(in the rows, 128 means zero)
One turn sends every row of this set to another row. A few are shown first. Where does it send the rows asked after them?
Q396: [120 145 126 152 108 117 120 139 126 133  96 143 141 150 120 116 116 146
  90 141 129  80 157]
Q620: [ 92 112 115 128 119 113 141 131 117 135  96 184 103 119 154 142 118 143
  91 147 139 130 101]
Q587: [105  97 141 126 108 108 141 116 148 136 104 117 152 153 100 139  94 162
 142 123 116  74 113]
Q453: [121 101 152  93 133 141 142 116  90 193 128 162 134 142 123 133 100 149
 113 136 149  95 121]
Q701: [109  98 140 117 102 114 133 129 141 124 106 111 147 156  77 137  88 143
 133 117 122  80 128]
Q638: [177 114 111 104 147 146 115 151 143 112 141 112 133 100 128 140 145 129
 157 107 141 112 112]
Q56: [ 95 103 123 117 115 115 135 141 126 124  94 181 100 123 152 146 124 152
  97 145 143 129  93]
Q139: [102 101 117 123  93 122 152 115 136 147 113 118 143 139 170 149 122 182
 161 135 128  94 124]
Q572: [174 123 117 112 161 148 109 146 131 130 127  94 130 112  94 129 139 127
 150 101 119 112 127]
Q739: [132 134 138 120  98 122 130 138 145 129 116 114 125 119 136 155 111  75
 160  80 106 117 117]
Q515: [151 171 134 149 148 115 123 113 117 114 108 125 123 135 135 129 136 118
 135  87 115 156 130]
Q683: [108 126 150  97 134 124 118 128 136 137 149 140 149  93 133 124 105 155
 127 123 140  76  77]
Q772: [ 92 110 114 130 107 113 143 132 124 136  88 180 105 127 151 136 120 146
  97 152 141 130 102]
Q404: [160 103 110 105 150 145 123 147 141 110 152 112 132  95 126 135 139 127
 161  95 146 127 110]
Q202: [112  91 113 101 128 123 142 141 134 111 141 169 121  99 160 149 123 146
 132 119 169 139  90]
Q223: [147 128 140 127 143 134 137 109  79 156 107 148 122 161 134 126 121 159
 105 134 143 146 162]
Q110: [120 105 158  94 137 140 142 121  87 192 128 155 133 147 128 130 101 152
 115 130 147  93 138]
Q146: [154 138 112 110 155 148 102 135 119 167  97  99 108 130 107 130 121 119
 147 105  91 122 127]
Q450: [125 126 134 104 125 138 119 131 129 128 131 128  87  89 115 120 164  93
 140 124 128 145 146]
Q883: [133 102 156  98 144 139 146 112  87 189 121 165 140 139 129 143 109 154
 111 126 150 103 141]
Q518: [126 128 151 112 126 137 103 134 123  95 124 128 115 116  86 116 146  91
 130  98 130 136 142]
Q657: [ 91 120 153  94 133 137 131 113  99 183 113 128 104 132 142 144  99 129
 135 107  85 146 125]
Q898: [106  79 116 102  84 141 139 151 142 158 111 121 110 131 142 159 118 116
 137 120 112 103 165]
Q54: [111 127 125 140 132 161 120 141  91 132 139 147 142 125 183 132 133 168
 136 101 144 142 139]
Q339: [162 161 123 144 144 116 120 121 114 113 108 122 122 146 131 123 133 120
 130  97 118 167 141]
Q485: [139 127 111  89 125 103 147 116 144 168 117 136  89  91 154 145 126 123
 114 153 113 122 118]
Q264: [150 157 126 135 136 115 124 131 141 103 113 114 133 129 134 134 122 101
 154  73 112 141 114]
Q192: [108 118 156 114 124 135 103 143 127 103 110 122 131 133  69 115 121 106
 137  93 123 104 138]
Q844: [120 114 158 116 123 124 107 132 136 108 113 113 139 133  64 120 114 104
 129  99 116 105 124]
Q815: [143 138 132 136 150 131 132 100  89 146 107 151 123 159 131 123 121 152
 111 112 130 170 155]
Q444: [102 102 119 125  94 125 159 116 127 157 119 118 142 143 168 148 120 182
 166 130 136 103 124]
Q770: [ 97 110 118 121 101 119 164 110 135 141 112 118 139 150 156 146 114 183
 165 130 128  91 130]
Q798: [140  91 119  98 133 125 143 140 150 110 147 146 125  91 155 143 130 148
 138 122 162 139  86]

Q192 turns into Q638
Q683 turns into Q54
Where do these go?
Q739 turns into Q450
Q264 turns into Q518
Q453 turns into Q444
Q404 turns into Q339
Q883 turns into Q770
Q110 turns into Q139
Q485 turns into Q657
Q815 turns into Q701
Q202 turns into Q223

One turn sends every row of this set to another row. A few are shown first. Where does it send the rows asked after them?
Q797: [126  94  94 136 165  77  82 139 112 141 143 150 136 152  91 150 121 137
 143 114  84 162 132 100 114 141]
Q167: [131 126 140 102 105 118  96 145 152  97 175 146 139 155 128 118  93 107
 152 147  96 138 104 137 117 128]
Q374: [128 129 117 103 140  93  92 140 187 124 142 116 140 208 120 123 129 109
 131 104  74 132 112 140 134  87]
Q329: [124 144 125 114 121  88 139 110 143 126 148 149 168 185 130 139 144 145
 112 132  84 120 107 102  72  98]
Q793: [162 134  86 134 112  94 128 143 160 109 163  94 182 164 123 113 108 114
 169 119  85 137 156 103 125 125]
Q816: [146 141  93 124 122 109 129 144 143 108 156 124 157 172 109 126  91  98
 148 136  81 177 174 123 130 121]
Q464: [124 132  73 100 135 113 118 109 152 158 102 111 157 140  81  94 117 132
 162 137  98 124 127 169  99 118]
Q294: [171 133  70 110 146 115  87  93 142 103 109 124 144 138 120 165 108 164
 173 144 107 122 134  99 140 152]
Q904: [134 142  99 101 118 113 147 161 125 162 156 118 187 167 108 183 116 122
 139 134  65 146 132 117 146 139]
Q836: [140 154  78 107 123  77 116 140 130 136 127 123 136 133 118 160 107 198
 155  83 123 137 147 122 110 154]
Q995: [146 149  86  68 105 113 131 165 132 141 136 147 145 138 101 133 135 122
 163 142 125 120 106 143  77  96]
Q160: [143 116 115 109 180 136 118  96 125 110 104 136 118 163 129 130 109 144
 178 119 104 112 132 147 122 132]
Q667: [145  90 122  87 116 106  98 117  80 134 129 101 156 154 105 160 112 139
 160 114 108 118 136 123  83 138]
Q982: [147 150 121  68 126 107 123 117 120 108 118 100 117 174 136 192 123 128
 107 112 111 134 137 143 120 157]
Q845: [143 141 134 124 118 110 134 130 138 150 119 159 163 201 115 136 146 139
  95 104 102 138 103 109 105 117]
Q957: [122 177  54  87 168  96 128 123 137 161 129 120 125 162  91 114 116 107
 126 150  92 140 120 122 122 130]
Q612: [151 128  75 121  93  90  80 112 124 156 121  96 176 157 101 158 114 119
 136 141  52 117 104 130 147 133]
Q719: [129 150  89 105 120  78 148 133 154 163 149 117 183 157 133 189 116 140
 143 139  62 144 142 136 116 103]
Q651: [124 110 104 105 121 119 142 145 115  92 156 121 123 146 107 140 141 151
 164  98 115 112 150 134  90 145]
Q922: [151 171  71  93 111  90 131 166 164 145 144 159 124 116 122 122 122 146
 133 138 111 135 117 139 122 105]
Q596: [165 126  82 116 144 132 135 155 141 174 135 140 139 144 100 113 144 144
 147 142  97 124  77 119 123 124]
Q764: [156 143  64  79 137 115 118 111 151 142 116 105 131 174  80 120 141 105
 115 149 122 149 143 123 107  98]
Q908: [173 143 104 110 125 111 109 115 134  74 112 133 132 159 139 154 137 142
 111 120  89 112 117 101 150 163]
Q7: [140 161  70  85 110 111 115 100 159 121 120  99 152 131  96  89 113 148
 126 156 100 111 121 130 121 141]
Q480: [139 124  80  75 142 112  93 147 143 115 153  97 109 161 100 203 140 151
 149 118 104 134 114 129 139 154]
Q866: [141 110 106 111 159  96  93 132 116 150 138 126  82 169 118 145 134 157
 131  91 113 116 106 122 123 125]
Q522: [111 155  91 102 162  80 102 152 118  96 128 173 147 149 119 150 106 137
 160 116  66 128 115 103 130 158]
Q433: [147  98 112 100 174 114  95 147 106 148 100 136 165 171 105 162 101 143
 187 102  81 143 134 134 126 122]
Q848: [178 113 111  86 106 103 103 124 112 109  94 125 142 161 132 171 126 126
 138 100 112 122 167 139 120  97]
Q493: [144 181 106 119 130  87 134 121 151 129 109 114 173 199 138 116 103 129
 169  83 107 127 114 133  86 135]
Q776: [150 154  72 100 118  69  90 129 136 153 137  88 163 187 120 160 122 100
 150 119  72  99  88 108 130 122]
Q91: [142 131 130  98 145 118 118 125 162 114 178 113 146 171 143 147  91 120
 168 166  80 144  98 131 104 129]
Q710: [182 135 103 146 122  82 101  94 160 164 126 127 143 164 152 158 114 132
 152 138 105 145  88 138  99 122]
Q631: [175 150 100  67 128 149 141 154 169 151 126 115 143 157 111 143 133 157
 134 145 115 134  90 138 132 126]
Q573: [120 157  83  86 162  79 106 107  97 137 105 156 132 160 121 160 119 162
 138 114  94  96 139  94 120 111]
Q452: [165 153 101 126  91  81  89 125 138 163 114 141 151 147 140 165  94 115
 161 120 112 142  97 160 113 135]
Q254: [123 115  75  85 148 111 121 119 141  93 118 143 139 158 104 185 149 132
 145 128  86 120 174 125 132 101]
Q843: [109 134 135  97 128 119  91 115 158 117 118 131 150 203 108 115 112 134
 117 119  62 127 102 154 129 114]
Q71: [154 187  95 123 117  86 125 107 107 132  99 137 155 196 121 134 101 108
 141 110 116 149 117 118  81 136]
Q457: [120 141 103 126 142  83 112 123 162 101 126 146 126 137 127 151 114 164
 119 104  82 152 130 146 140 175]

Q908 turns into Q457
Q71 turns into Q845
Q719 turns into Q776
Where do these go?
Q596 turns into Q464
Q254 turns into Q480

